(in the rows, 128 means zero)
Each run below is a few steps of one of 6 hidden systems, one row a step.
path 1, q916:
[[187 157  77  89 116  75 148 134 121 137 123 115 167 126  87 158 161 114
  131 107]
 [114 109 122  96 111 131  86 133  48 167 159 154 143 132 122 162 112 157
  108 126]
 [122 128 184 166 117 145 103 111  83 121 105  97 119 178 123 126 177 154
  174 168]
 [167 121 161 157 165  68 169 128 142 119 170 139 103  89  95 132 163 161
  140 137]
 [ 82 142 144 175 168 159 120 145 107 138 177 146 111  83 157 109  90 133
  101  80]
 [112 138 137 166 120 169 149 155 164  84 102 144 112 180 186  93 128  92
  145 152]
 [148 134  69 107 104  95 175 132 180  97 109 116  92  97 121 130 157 116
   77 128]
 [117  95  80  86 123 153 100 103 116 160 156 112 159 121 135  97  96  87
   86 112]
 [129  88 116 124 105 132 112  99 127 151  52 110 136 204 127 149 101 125
  176 146]
 [142 140 160  92  98  56 110 109 165 150 122 125 116  93  85 161 161 153
  159 127]
 [108 121 174 102 176 175 104 108 117 143 186 127 154  77 118 165 102 156
  128 133]]
path 2, q480 (11 x 20):
[[100 153 185 121 132 153 110 114  65  96 160 157 162 152 115  99 131 136
  143  81]
 [125 134 150 159 117 105 160 156 121  58  83 183 119 147 116 119 149 166
  135 145]
 [106 140 121 150 124  87 109 142 127 106 136 132 130  51  97  72 170 135
   88 125]
 [126  85 125 178 166 165 125 136 120 122 133 132 149 119 145  60  67 138
   88 141]
 [163 142  71 186 111 114 129 145 149 149  58  94 123 138 169 112 113 132
  138 124]
 [151 106  73  94 119 116 103 145 173 178 148 131 143  80 162 151 117 113
  111 168]
 [121 121 122 120 143 199 110 106 108 170 136  58 120 147 139 175 113 125
  116 148]
 [190 149 140 108 126 118 147 128 128 152 146 118 146 197 140 168 150 105
  191 136]
 [118 135 145  80 117 103 140 115 109 130 162 159  89 100 114 213 156 167
  135 109]
 [ 65 137 191 121 127 163 116 113  90  91 174 142 113 154 125 109 178 101
  137 126]
 [138 119 167 160 153 100 197 131 143  74 122 149 101 159  84 109 143 133
  133 126]]
path 3, q916, 11 rows:
[[ 86 113 111 116 144 174 121 100 134 151 144  99 139 167 145 108 115  44
  142 104]
 [142 104 126  90  95  98 169 109 170 123  83 146  95 193 111 166 105 119
  152 121]
 [ 97 139 146  59  92 112  99  77 138 117 135 123 124  78  92 139 146 147
  113  88]
 [101  85 164  99 177 179 115  95 117 107 134 135 190 140  93 131 106 124
  151 157]
 [130 167 158 154 136  99 148 148 128 113  69 123 152 148  58 141 112 150
  149 101]
 [144 156 173 108 105 109 105 168 130 103 160 182 156  81 123 104 112 174
   92 130]
 [117 132 111 169 148 197 109 140  98  93  94 104 162 102 150 113 135 164
  102 166]
 [180 147  99 176 142  86 143 181 133 140 114 119 165 145 116  93 150  97
  137 157]
 [156 125  86 143  96 102 118 167 111 179 143 135  89 106 161 148  94 163
   75 126]
 [129 131 123 149 102 167  81 108 119 151 136  88 117 142 206 107 166 118
  156 157]
 [162  91  92 138 160 102 173 112 156 149 136 116  95 134 138 181 167 107
  169 161]]
path 4, q90, 11 rows:
[[162 142  58 125 106  95 147 144 173 121  87  93 125 104 125 134 173 107
  110 156]
 [163  97 100  82 114 113  96 119  97 186 172 114 164 134 112 121 114 114
  101 143]
 [151 121 134 142 106 171 117  97  88 145  95  88 110 185 162 162 117 173
  154 136]
 [146 154 168 117  93  72 117 127 155 123 120 155 110 117 132 161 185 154
  190 138]
 [ 91 116 160 110 177 131 129 134 112 146 197 149 117  73  97 185 131 139
  114 138]
 [ 99 159 163 166 167 184 151 128 101 102 159 119 126 173 147 112 134  91
  150  90]
 [139 132 102 135 111  88 187 149 152  71 114 186  95 130 143 114 133 133
  106  98]
 [ 75 109  93  99 117 135 102 105 127 115 132 119 130  68 110  91 137 112
   66 112]
 [131  67 125 134 141 161 132  95 136 126  92  96 152 198 112  83 102  95
  135 165]
 [177 135 122 146  97  68 132 119 169 162  63  98 112 131 107 128  88 164
  141 100]
 [114 127 151  94 109 133  57 141 153 160 133 156 167  72 148 141  91 158
  139 149]]
path 5, q500, 11 rows:
[[104 115 176 103 169 155 138 125 125 121 162 182 142 117 121 176  71 157
  143 109]
 [ 82 187 149 165 111 164 130 135 110  71  86 114 109 141 137 120 163 137
  133  97]
 [141 124 134  97 144 105 169 157 155  71 158 179 161 116  92 102 150 100
  103 151]
 [129 131  77 145 132 145 134 121  76 127 119  89 130 102 105 108 105 152
   50  85]
 [138  86 126 149 104 115  94 135 112 133 106 151 163 177 148  51 123 109
  145 167]
 [153  94 101 150 118  81 136 131 168 161  88 107  78  89 120 157 121 172
  106 164]
 [124 146 154 131 142 142  64 125 151 188 175 102 162  86 159 112 123 109
  163 134]
 [144 121 128 148 160 170 164 143 152 137 104 129 115 172 165 190  87 132
  164 148]
 [132 208 123 119  96  99 126 151 134 122 139 137 116 115 152 161 191 114
  158  89]
 [115 114 128  61 144 175 153 130 104  98 184 162 141 131 122 177 134 121
   90 150]
 [130 144 125 154 118 142 144  96  62 105 113  73 112 184  98 107 177 124
  120 100]]
path 6, q140:
[[176 114 171 157  98  91  89 128 103 141 139 121 142 141 125  66 147 168
  134 168]
 [162  98 126 181 142  98 122 128 135 143 127 152 104  90 182 134 133 186
  165 155]
 [109 166 122 188 155 127 108 171 142 172 158 123 114  98 182 139 153  93
  166 131]
 [150 160 124 129 135 161 171 178 166 146 172 116  87 152 173 169 116  92
  101 146]
 [158 165  78 100 103 163 164 104 126 105 144  93 107 146 168 137 150 111
   94  79]
 [108  75  71  77 122 132 151  87  96 113 134 145 118 165 125 145 151  86
  116 118]
 [ 78  93 151 114 104 121 114  75 105 144  95  92  85 168  73 138 136 125
  130 118]
 [130  98 211 101 119  99 118  78 161 124 148 142 129 145  95  88 115 137
  163 123]
 [102 115 168 143 166 133 123  94 166 106 105 156 141  74 132 137  90 174
  174 100]
 [ 82 171 151 146 168 138 113 176 163 117 115 156 183  98 113 123 114  89
  157 122]
 [140 172 132 118 136 150 152 196 153 106 116 126 154 112  97 148  89 138
   66 149]]
path 7, q140, 11 rows:
[[ 85 174 148 154 120 180 136 184 105 100 129 139  85 139 155 173 150 140
   99 150]
 [160 156 127 134 121 126 177 140 134  77 162 101 109 138 118  83 195 100
   83 142]
 [140  65  72 145 144 120 169 100  90 124 136 139  97 130 134 102  99 140
   74 101]
 [ 77 105 115 153  82 120  85 116 114 150  80 129 106 168 154  81 122  99
  143 116]
 [132  91 155  99  99  91 125 113 220 149 112 120  88 122 120 135 121 118
  140 178]
 [146 131 132 121 164 144 112  75 173 162 147  77 152  72 134 126  98 135
  153  91]
 [127 134 122 107 161 158 129 145 135 139 121 166 192 161 151 168  83  99
  183 118]
 [110 198 133  92  96 128 130 162 129 111  93 121 128 123  92 204 151 141
  120 116]
 [143 141 149  77 139 148 134 124  96  87 191 124 171 108  86 116 169 131
   81 149]
 [139  91 122 170 152 149 150 106  50  90 100 127 137 160 107 116 123 184
  119 129]
 [110 131 145 172  96  55 109 159  94 128 110 173 114 143 109  84 160 132
  146 120]]
path 8, q500 (11 x 20):
[[113 102 191 119 148 153 146 158 160 131 176 159 107 166 132 139 109  96
  125 190]
 [163 173 121 153 123 132 170  97 143 115 131  74  77 119 148 130 149 147
  120  68]
 [105  95 108  88 146 131 122 112 125 108 164 201 174 121 156 116 128  89
  159 110]
 [ 73 124  97 133 109 146 147 131 115 123  71  94  73 152  95 166 126 120
   81 124]
 [161 141 173  87  92  95 112 118 161 129 159 119 157 151 101  64 146  95
  133 135]
 [154  74 100 117 152 141 147  77 126 122  94 123 131 106 116 159  71 195
  112 113]
 [ 74 152 144 159 117 117  59 134 113 140  83 131 164 121 129 101 154 111
  186 123]
 [136 125 165 116 140 122 163 183 182 124 126 153 119 126  93 167  89 139
   99 185]
 [165 202 128 145 121 154 114 123 116 120 144  75 152  88 153 107 144 155
  114  83]
 [141  87  99 126 166 148 141 146 103 100 129 192 183 151 157 138 121 118
  154 166]
 [110 161  92 165  99  95 130 166  91 145 102  97  73 120 106 160 174 136
   89 126]]
path 9, q302 (11 x 20):
[[185 139 172 143 171 150 168 156 155 141 196 116 134 144 133 115  86 122
  108 143]
 [143 163  83 145 121 141 133 102 121 117 108 133 127 104 193 136 118 155
  150  48]
 [ 89  91  89  92 111 119 128 134 137 102 111 184 124 132 146 157 173  91
  142 173]
 [133 130 136 125 124 139 158 134 113 144 144  60  85 171  72 139 143 105
   69 149]
 [191 130 165 119 123 119 125  91 113 127 167 130 164 154 136  69 101 147
  143  84]
 [ 96  88 111 127 123 118 110  85 130 119  61 161 116  95 139 167 106 184
  162 109]
 [ 59 135 167 132 125 118  99 152 156 138 126 120 112 121  95 127 180  73
  141 176]
 [167 153 172 130 167 157 170 158 160 124 169 103 141 133  98 121  76 127
   87 132]
 [138 171  89 140 121 143 112 114 111 111 104 137 172 106 177 104 112 144
  147  53]
 [ 97  91  81 107 111 113 120 153 127 106  79 185 139 126 133 159 149 124
  128 180]
 [130 146 136 142 112 126 126 153 105 155 143  59  99 145  78 123 162 113
   69 164]]
path 10, q90 (11 x 20):
[[162 129 108 190 127 126 142 148 123 110  76 105 127 172 148 115 175 128
  156 182]
 [170 131 116 135 107  50 119 153 129 177 170 131 103  89 117 120 150 142
  103 139]
 [117  98 132 138 143 188  94 106  91 163 180 113 119 120 187 130 119 141
  120 148]
 [140 134 119 162 130 130 157 114 152 123 108 117  88 173 179 153 177 107
  197 139]
 [127 130 122  83 114  63 145 138 152 158 180 164  85  94 116 167 141 111
  114 104]
 [ 78 115 143  93 139 207 120  88 108 124 171 115 115 139 152 143 109 111
  107 106]
 [131 131 130 121 125 133 178  96 160  74  77 133 118 184 127 131 146 108
  173 105]
 [109 125 123  83 110  64 133 126 147 128 117 159 125  84  62 139 109 140
   95  87]
 [ 74 112 167 112 138 199  89 110 114 115 120 114 166 132 109 100  82 130
  104 133]
 [162 142 141 166 139 128 160 135 168  88  54 111 155 161 107 111 119 140
  160 145]
 [147 151 113 125 122  67 104 169 138 151 125 150 168  59  92 119 106 153
  101 116]]
path 11, q302, 11 rows:
[[163  97 101 131 143 130 156  82 130 141 113 122 145 183 140 109  71 113
  157  72]
 [ 94 115 121  89  60  87 101 108 153 134  72 162  99 141 134 145 113 131
  146 103]
 [ 98 120 179  73 102 154 110 109 172 111 124  94 123 124  87 132 148 120
  103 184]
 [154 153 164 127 174 153 131 108 135 134 130  73 195 136  73 119 103 126
  150 112]
 [114 157 134 127 130 105 101 156 114 136 101 187 181 112 124 148  81 150
  164  77]
 [ 70 158 138 127  97 146 100 181 118  89  97 158 117  97 130 152 160 150
   95 164]
 [160 148 132 153 160 149 148 158 113  96 153  90 162 116  96  94 176 121
   89 179]
 [178 117  82 173 166 107 140 137  76 157 148 135 164 112 133 105  94 151
  117  92]
 [110 103 100 163  90 109  91 147  99 149 106 177  91 124 198 127 129 155
  135 138]
 [142 107 136 139 113 125 140 132 169 125 137  97  68 119 146 138 185 130
  115 209]
 [178 121 122 127 176 133 159  93 152 166 195  71 127 117 131 129 131 100
  135 114]]
path 12, q480 (11 x 20):
[[105 173  89 107  94 149 127 179  87 137 108 141 124 160 138 183 110 117
   93 101]
 [166 142 132  72  73 139 135 136 121  93 141 115 131 169 120 123 177 122
   86 180]
 [165  78 131 115 145 116 141  57  79 110 136 101 133 124  82 126 161 178
  127 132]
 [106  96 159 173 132  85  93 116  76 158 127 168 129 146 130 106 126 144
  187 110]
 [ 98 138 187 168 111 107 118 170 181 125 116 159  71 105 150 134 126 149
  137 161]
 [114 163 141 142 164 160 137 123 194 105 162  90 127  62 145  99 149 100
  116 125]
 [130 119  72 141 194 163 174 134 126 122 134 136 167 132 137 134  79  94
  119  88]
 [130 157  65 115  74 111 131 169 104 142  85 135 119 170 134 150 111 111
   93  99]
 [159 105 124  60  67 132 112 115 141 117 132 115 126 142 124 122 143 138
   77 181]
 [146  79 141 124 145 141 116  48  98 133 111  72 144 140  94 126 145 163
  156 146]
 [129 113 167 158 146  76 101 131 111 171 124 162 148 144 119 141 118 138
  213 120]]

Name the system that made each run.
path 13 (2 x 20):
[[163 141 110 125 121 121 136 137 120 145 151  82 119 151 132 153 214  93
  143 183]
 [168 105 108 123 148 106 162 107  79 176 190 111  91 140 118 170 130 137
  113 103]]

q916
path 14 (2 x 20):
[[147 108 154 111 134 103 133 139 118 159 135 184 153 177 121 152  59 133
  164 105]
 [ 87 187 159 109  80 139  90 129 139 103  97 137 115  90 148 168 154 172
  146 109]]

q140
path 15, 2 rows:
[[ 64 103 172 101 107 121 105  95 167 133 122 135  68 106 126 169 150 132
  153 147]
 [102 149 191 109 167 160 143  95 184 116 152  85 128 117  91 136 124  99
  148 114]]

q500
path 16 (2 x 20):
[[124 139 120  94  89 175 122 117 166 141 127  82  99 131 150 122  82 121
   64 116]
 [170 104  91  87 119 148 125  67 153 110  93 113 180 155 157 116 134 113
  176 127]]

q916
path 17:
[[124 124 190 124 125 137 107 118 200 132 126 133 109  71 149 141  94 180
  140 154]
 [ 98 169 130 139 175 172 116 127 179 125 125  90 158  80 147 150 149  92
  170 131]]

q302
path 18 (2 x 20):
[[128 180 156  80 103 101 117 134 142 148 149 122 126 138 112 188 183 102
  173 124]
 [132 128 168  76 148 149 161 123  95 113 189 160 123 140 103 193 119 155
  111 118]]

q90
path 19, 2 rows:
[[ 97 201 111 123 132 135 118 187 134 115 135 143 140  58 132 168 150 126
  101 113]
 [140 142 115 119 146 192 146 164 104  99 160 102 159 143 121 121 145 103
   63 179]]

q140
path 20, 2 rows:
[[184 120  84 125 134  57 152 108 139 145 149 118 135  88 102 103 145 125
  118  91]
 [ 87  87 109 131 136 162  86 127  87 174 142 156 131 125 172 144  75 135
  120 125]]

q140
path 21:
[[105 178 154 120  99 131 126 157 199 132 126 129  80  82 150 146  93 139
   91 104]
 [146 152 117  93 141 203 130 109 170  84 138 104 187 120 171 110 134 100
  134 139]]

q500
path 22 (2 x 20):
[[122  92 136 120 136  59 142 140 146 130 165 211 118 103 120 106 116 119
  131 109]
 [ 55 136 144 165 128 184  88 128 145 134 101 106  99  88 160 123  97 145
  109 126]]

q140
path 23:
[[ 85 116 100  92 125 174 110  76 114 147 125  81 105  95 126 172 109 141
   94  94]
 [122 119 165 100 116 139 124 104 150 106 101 141 159 202 127 116 138  90
  195 142]]

q90
path 24:
[[101  82 129 103 163 118 152 134 150 125  96 168 159 162  78 157  85  93
  152 142]
 [120 196 146 122  69 107 109 144 130 136  91  95 108 118  98 129 115 155
   93  77]]

q500
path 25:
[[141 144 142 147 164 111 131 117 131 175 175  90 114  75  99 130  90 147
  102  74]
 [117 130 155 145 136 174 111 135 135 122 138 173 149 154 206 112  83 126
  174 116]]

q916
path 26, 2 rows:
[[131 105 156 163 111 112 126  72 140  94 117 107  89 128 139  57 179 145
  147 125]
 [109  64 126 164 176  89 146 116 169 150 139 166 102  99 137 107  94 111
  156 120]]

q140
path 27 (2 x 20):
[[ 89 109 107  97 136 151 127  84  92 101 167 174 124  92 165 138 133 141
  124  72]
 [ 49 108 144 137 142 161 129 127 116  94 100 139 126 175 105 121 159  75
  147 156]]

q916
path 28 (2 x 20):
[[136 152 143 139 135 148 189 163 131  52 113 171 127 173 131 130 123 133
  118 124]
 [129 160  82 117 104 104 140 138 100  78 137 141 134  81 116 102 182 134
   73  97]]

q500
path 29, 2 rows:
[[138 130  62 134 143 139 185 123  85 114 151 140  90 141 163 174 143 125
  110  82]
 [ 81 124 119 115  91 120 124 124  88 117 153 155  96 172 143 102 175  73
  123 109]]

q916
path 30:
[[ 82 171 166 118 133 153 103 130 151 127 179  91 103  68 121 131 170 108
  101 131]
 [154 125 139 141 194 188 170 132 132  97 151 134 182 160 144 120  99 107
  147 135]]

q302
path 31:
[[139 141 150 111 123 137 165 127 172 123 164 136 103 140 138  96  62 113
   85  73]
 [112 118  79 100 117 171 125  84 159  77  80 138 154 100 169 115 103 135
  122  94]]

q90
path 32:
[[161 152 125 188 153 106 145 148 130 165 113 116 140 174 144 117  99 105
  182  92]
 [120 163 121  89  84 107 127 173 154 138 147 184  97 111 167 176 109 129
  111 107]]

q140
path 33:
[[ 67 168 143 157 128 183 105 137 108 113  93  77 104 114 122 158 159 140
  114 138]
 [199 135 154 119 149 111 172 147 154 108 181 134 163 158 115  90 148  99
  132 158]]

q916
path 34 (2 x 20):
[[ 81 144 132 144 146 157  88 143 152 144 121 145 182 130 162  87  99  68
  172 110]
 [142 145  99 119 103 126 171 175 183 117  72 135 102 156 132 174  92 123
  100 146]]

q500
path 35:
[[174 137 123 105 147 158 150 107  94  93 138 141 151 125 150 194 158 186
  156 136]
 [101 166 124 147 153 110 127 154  53 113 158 145 149 115  97 144 196 113
  142 105]]

q916
path 36, 2 rows:
[[163 143 124  72  97 138 133 119  76 115 176 158 158 172 141 121 125 125
  112  90]
 [106 112 107 119 100 146 138  85  78  73  75 125  96 138 122 162 163 187
  118 122]]

q90
